In the data rows, zero lies at 4.5, halfway between 4 and 5.
Some points:
[0 1 2 4 7 7 4 3 7 4 3 6 2 3 5 2 0 5 7 3 5 2 3 3]
[2 0 2 5 7 3 5 3 7 4 3 4 4 2 6 0 0 5 5 0 3 2 4 2]
[5 7 8 4 0 5 3 5 0 6 6 1 6 4 1 6 7 3 4 6 5 7 4 4]
[4 3 5 2 6 5 5 3 7 2 5 5 5 4 6 3 2 4 6 5 5 3 4 5]
[6 2 2 5 9 6 6 6 9 4 6 7 2 5 8 2 1 8 7 5 5 2 6 5]
[4 7 2 7 1 3 3 5 0 4 4 5 7 5 3 6 7 2 2 6 3 7 4 6]
[4 2 5 5 6 3 4 3 6 3 6 5 2 4 5 3 4 2 2 2 3 5 3 3]
[6 6 6 2 0 3 2 4 0 5 3 4 6 5 1 6 7 4 2 6 6 5 4 5]
[4 7 5 4 0 6 3 5 0 5 6 2 6 5 1 5 7 4 2 6 3 7 3 6]
[5 4 5 5 8 5 6 4 9 4 3 5 5 4 6 2 3 3 5 2 4 5 5 2]
[5 5 5 4 4 5 2 5 6 3 4 5 4 4 6 6 5 5 6 4 2 2 4 5]
[6 8 7 5 0 5 3 6 0 6 4 3 6 6 1 7 8 4 2 6 6 8 6 7]
[5 7 7 7 6 5 6 6 7 6 6 4 6 6 5 6 7 3 5 6 6 7 5 4]
[5 6 7 2 2 5 4 5 0 5 4 1 6 5 3 7 7 4 2 6 4 7 4 4]
[7 8 8 7 1 5 5 7 0 7 6 4 6 7 1 9 9 7 4 8 5 9 7 6]
[3 3 2 7 6 5 4 4 7 5 5 5 4 2 7 4 1 7 7 2 5 2 3 5]
[4 1 2 2 8 3 5 3 8 4 2 6 4 1 7 3 2 5 5 2 4 1 4 0]
[4 1 1 6 9 6 6 4 9 5 6 7 2 4 6 5 1 5 6 3 6 1 5 2]
[5 6 2 5 8 5 6 5 9 5 5 6 5 6 6 4 5 5 8 5 4 5 5 7]
[6 7 5 6 7 5 6 5 7 3 4 6 4 6 6 6 7 5 4 7 6 5 6 6]
Along one direction, these points spread out more than along any other. For each point below, how far along it does it lie, from 0 to 99? 50 is the average, and the first point above lies past it.
[0 1 2 4 7 7 4 3 7 4 3 6 2 3 5 2 0 5 7 3 5 2 3 3] 68
[4 7 2 7 1 3 3 5 0 4 4 5 7 5 3 6 7 2 2 6 3 7 4 6] 35
[4 7 5 4 0 6 3 5 0 5 6 2 6 5 1 5 7 4 2 6 3 7 3 6] 31
[7 8 8 7 1 5 5 7 0 7 6 4 6 7 1 9 9 7 4 8 5 9 7 6] 25
[4 3 5 2 6 5 5 3 7 2 5 5 5 4 6 3 2 4 6 5 5 3 4 5] 59
[6 6 6 2 0 3 2 4 0 5 3 4 6 5 1 6 7 4 2 6 6 5 4 5] 33
[6 7 5 6 7 5 6 5 7 3 4 6 4 6 6 6 7 5 4 7 6 5 6 6] 49
[4 1 1 6 9 6 6 4 9 5 6 7 2 4 6 5 1 5 6 3 6 1 5 2] 70
[5 7 8 4 0 5 3 5 0 6 6 1 6 4 1 6 7 3 4 6 5 7 4 4] 30
[6 8 7 5 0 5 3 6 0 6 4 3 6 6 1 7 8 4 2 6 6 8 6 7] 26
[5 7 7 7 6 5 6 6 7 6 6 4 6 6 5 6 7 3 5 6 6 7 5 4] 45
[5 4 5 5 8 5 6 4 9 4 3 5 5 4 6 2 3 3 5 2 4 5 5 2] 61
[6 2 2 5 9 6 6 6 9 4 6 7 2 5 8 2 1 8 7 5 5 2 6 5] 69
[3 3 2 7 6 5 4 4 7 5 5 5 4 2 7 4 1 7 7 2 5 2 3 5] 64
